In the rows, 128 means zero.
Rotation paths and how fast each direction turns (degrees per step)
Each turn is a multiple of 5 degrees from 10 to 175, or 0.
Each row of a path follows its step; steps can be skipped.
Rotation 1:
step 4: [133 129 136 139 131 137 138 136 125 138 143 110 124 127 127 127 114 133
 134 119 131 123 127 126 122 121 129 140 130 127 137 116 124 138 145 123
 123 123 144 127 123 132 130 129 142 118 128 133 131 130 123 122 116 132
 129 113 140 116 130 127 131 124 130 124 127 107 132 135 133 126 148]
step 9: [135 128 132 116 137 136 131 144 137 132 116 125 120 127 136 130 128 136
 122 132 110 116 122 124 132 143 126 118 129 123 125 135 132 123 120 138
 124 127 112 132 135 124 124 142 115 135 129 115 125 123 102 126 132 141
 137 129 131 125 136 118 133 121 120 127 128 132 135 131 115 130 129]
step 15: [126 142 132 120 118 138 114 130 117 123 118 123 128 137 135 124 124 148
 134 121 131 135 134 116 119 147 126 120 140 136 133 133 129 125 124 130
 115 130 116 120 133 131 126 127 129 123 128 134 127 133 122 125 109 127
 120 127 133 130 128 119 111 138 138 127 121 134 116 130 125 138 142]
step 18: [123 131 132 125 131 143 132 130 122 136 122 123 121 125 133 131 138 138
 131 127 125 111 127 127 114 135 133 124 139 139 128 127 116 118 119 127
 128 131 118 132 135 124 120 129 130 131 131 137 126 130 121 117 132 130
 147 137 133 125 118 127 118 140 126 112 111 124 116 127 134 118 105]
step 27: [130 131 124 126 135 142 129 144 133 143 138 124 132 128 130 134 136 144
 135 138 132 127 129 134 137 131 136 130 138 128 111 135 112 135 138 135
 127 135 122 134 131 136 130 130 142 140 124 127 125 122 125 111 133 134
 136 132 135 129 133 135 147 139 123 132 131 128 128 117 146 128 131]
step 34: [141 121 123 133 123 139 129 119 118 132 124 117 128 124 134 123 121 140
 130 128 135 121 130 107 130 144 131 127 141 131 131 117 125 116 128 129
 118 124 118 111 125 138 130 134 142 140 126 127 126 130 122 137 127 133
 131 134 131 127 122 109 120 136 123 126 124 117 121 106 130 119 125]
step 37: [135 118 136 143 124 133 125 124 121 140 115 120 135 127 125 126 151 145
 133 133 134 129 124 117 119 131 126 122 127 132 130 128 131 136 125 129
 131 137 139 114 134 136 137 127 121 120 142 122 129 128 129 125 129 131
 125 137 131 117 115 131 123 147 132 116 116 135 130 131 135 112 119]
step 39: [138 130 118 129 122 133 125 123 138 130 119 138 123 116 115 122 119 139
 118 138 110 121 131 134 124 121 127 137 116 131 135 132 127 121 121 141
 125 120 122 130 122 139 117 134 131 102 126 130 119 127 131 114 118 133
 124 124 127 126 127 136 143 120 129 130 124 119 131 142 121 138 129]
Directions:
[129 129 126 129 128 131 126 127 128 128 129 127 124 128 129 132 126 127
 130 131 130 130 127 128 129 129 129 123 127 128 127 127 130 130 130 129
 128 130 134 129 129 127 126 131 123 126 129 128 126 126 123 127 128 127
 128 127 129 125 130 129 128 132 131 130 128 129 127 129 128 128 131] -> 65
[130 128 129 125 127 130 128 128 130 126 126 127 130 130 130 123 131 127
 129 127 127 129 126 129 128 130 129 130 129 123 126 128 130 130 130 127
 130 127 129 127 126 125 129 129 127 125 126 131 130 128 124 132 129 127
 127 127 128 126 128 124 128 130 130 124 128 126 129 125 126 129 125] -> 115
[132 129 131 125 126 129 130 124 129 125 127 127 133 124 129 130 126 127
 126 131 130 128 128 127 131 130 126 128 125 127 129 126 130 131 129 128
 130 127 129 129 127 131 126 127 129 128 128 128 130 126 131 126 126 130
 128 128 126 129 127 130 130 127 129 128 128 126 125 128 130 125 127] -> 125
[128 126 129 128 126 130 131 130 127 130 126 128 130 130 126 127 125 130
 132 127 127 127 128 129 128 131 129 130 131 125 130 124 129 129 129 130
 125 127 129 128 129 125 127 124 126 131 131 128 130 127 127 127 129 127
 129 131 128 128 126 127 126 126 132 126 126 128 126 133 128 124 130] -> 130
